(in the rows, 128 means zero)
Each named turn below is shown by a few rows before and after it. Which turns, in which order, take the first row of each later pair to the second? The first pair is answered.
turn S:
[135 102 141 141 111 151 146 101 127 131  99 116 115 116 126 124] -> [135 109 139 151 111 144 147  96 121 147 106 120 121 124 128 120]
[129  79 130 112 116 142 112 138 135 129  68  99 113  90 117 149] -> [131  85 115 134 125 155 127 108 102 158  85  99 139 101 123 160]
[ 97 129 114  90 163 128 171 106 155 125 161 152 181 122 163 172] -> [ 97 151 103 105 167 116 169  99 151 142 178 158 174 143 165 162]
[152  47 157 125 112 176 142 110  93 161 104  98  99 108 146 146] -> [152  75 136 158 111 164 148  90  77 193 124 104 112 137 153 136]
turn V:
[123 111 140 111 119 128 126 127 120 127 133 130 125 134 118 132] -> [122 127 133 117 116 117 128 128 127 122 139 136 117 139 117 120]
[110 119 133 130 116 162 147 127 152 125 138 121 154 118 139 158] -> [124 130 139 118 112 131 110 154 155  88 115 121 114 104 114 143]
[139 132 111 103 140  93 105 132 103 102 114 118 115 101 120 126] -> [111 161 108 136 143  92 145 126 126 140 154 141 130 151 150 108]
turn N:
[ 94 175  96 112 148 124 137 150 138 121 139 154 115 108 121 124] -> [129 129 127 101 137 145 107 140 116 127  96 132  90  89  93 135]
[133 144 107 118 138 119 121 120  95 124 132 125 137 125 125 132] -> [141 139 110 119 135 122 122 118  87 127 128 126 132 122 118 133]
[146 135  98 131 157 136 110  89  42 127 118 129 142 125 109 128] -> [132 153  89 146 161 136 126  86  51 138 140 137 156 144 117 117]
turn E:
[103  96 134 117 147 157 145 151 169 125 164 123 149 154 148 132] -> [104 152  95 134 148 118 117 149 142 127 174 132 130 182 144 115]
[125 156 128 144 137 113 127 120 112 121 121 131 143 134 135 124] -> [126 137 134 125 135 123 121 121 103 118 108 129 139 122 122 140]
[107 156 133 127 118  89 147 113 136 148 195 138 133 199 161  82] -> [143 166 112  89 120  60  80 108  77 106 145 116 103 158 118 103]
[124 136 126  97 140 112  92 144 143  89 115 134 113 116 122 145] -> [116 112 142  99 133 141 124 148 166 102 125 134 129 111 130 145]

(2 to 3 turns a pair)
[118  34 178 110 141 208 148 136 162 114 114 102 148 102  91 164] -> [125  35 176  98 137 199 128 144 157 103 104 100 128  92  79 162] : V then V then V
[127 162 142 149 144 162 126 123 111 186 138 130 185 167 124 126] -> [116 152 153 149 144 164 133 133 137 181 140 134 179 169 132 118] : V then E then E
[152  71 167 126 112 164 133 134 119 136  99 112 116  91  99 151] -> [168 135 146 151 102 110  90 143 107 132 102 126  68 125  87 117] : S then V
[130  65 163 111 124 178 167 115 143 158 116 118 158 108 138 152] -> [ 95 187 100 143 133  82 140 156 157 122 163 152 122 161 150 102] : N then E then S
[156 148 109 155 120 112  90 110  87 163 114 114 105 127 111 138] -> [155  94 146 126 116 150 101 132 124 140  88 105 103  87 111 141] : S then E
[118  56 153  93 107 178 184 151 171 161 143 144 138 112 126 148] -> [139 183  62 129 116  72 103 142  81 152 148 155  89 153 105 133] : E then E
[128 150 117 122 119  97  87 156 120 107 114 121 102 114 123 122] -> [122  83 138 105 123 157 124 136 119 122 111 107 142  94 131 155] : E then S
[150 110 140 151 106 117 132 108 166 171 142 170 113 154 113  99] -> [162 127 108 141 124 118 124  76 105 178 138 164 135 142 105 126] : E then V then E
[102 174  88 159 129  94 119 120 129 154 171 150 108 173 139  92] -> [ 88  94 117 120 147 170 176 111 147 156 173 139 170 130 161 129] : S then V
[ 83 197  46 136 123 121 156 124 106 140 155 135 177 142 139 141] -> [108 129  95  75 115 143 114 156 109  77  83 102 144  69  98 168] : V then V then E
[178 127 120 136 140 110  71 111  70 126  94 114  89 145 109 133] -> [159  95 148 164 145 171 146  87 110 186 130 120 136 171 148 132] : E then S then E
[147 114 171 134 104 109 157 149 191 143 129 149 113 137 122 110] -> [137 160 138 133 117  71 137 163 167 122 137 157 100 141 123 108] : N then E
[134 139 131 133  93 117 103 145 147 101 114 147 116 112 111 101] -> [140 139 113 125 103 123  92 119  99 105 107 135 129 100  99 121] : V then E then E
[124 106 145 146 122 167 161 110 148 164 152 135 144 147 137 132] -> [128 175  98 134 123  97  95 134 115 109 142 134  99 141 119 126] : S then E then N
[138  65 157  84 120 141  77 169 114 127 111 115 136 100  84 132] -> [ 89  87 153 110 127 150 135 183 180 141 162 146 163 138 129 105] : E then N
[114 144 126 141 129 130 138 135 135 137 145 132 127 142 137 107] -> [120 146 124 124 130 121 116 145 133 114 131 128 104 134 123 109] : S then E
[116 103 199  64 100 106 122 133 148 111 109 106 129  97 151 171] -> [125 165 147  86  99  46  83 131 102 103 119 109 102 129 141 162] : E then E then E
[137 131 112 136 137 138 131  83  36 169 134 119 163 144 126 152] -> [108 134  95  93 148 124 125 107  43 113 129 114 178 103 125 171] : N then E
[118 103  92  91 127 161 134 142 103  98 120 146 153 119 168 178] -> [106 156  72 115 126 118 133 148 119 107 154 168 133 159 175 141] : E then E then S
[128  92 146 128 129 170 177 104 131 170 136 127 161 127 134 137] -> [146 164  89 153 131 112 131 101  86 163 139 135 126 160 117 121] : S then E
[ 80 176  47 112 155 112 145 134  99  97 169 158 160 124 149 138] -> [ 74 118  87 102 153 157 177 140 143 104 170 150 187 108 166 141] : E then E then E
[151 100 110  95 134 122  72 128 103  98  95 103 107  79 102 157] -> [129  55 141 118 139 186 147 108 132 146 136 118 159 100 141 159] : S then E
[ 95 155 128 122 129 117 168 139 160 128 156 138 156 154 156 103] -> [124 141 120  79 129 106 108 146 112  86 102 113 137 101 118 137] : E then E
[156 136 138 158 102 120 134 122 153 180 129 162 116 175 136 106] -> [131 117 158  96 112 120 120 168 193 104 106 153 111 121 126 116] : S then N then S
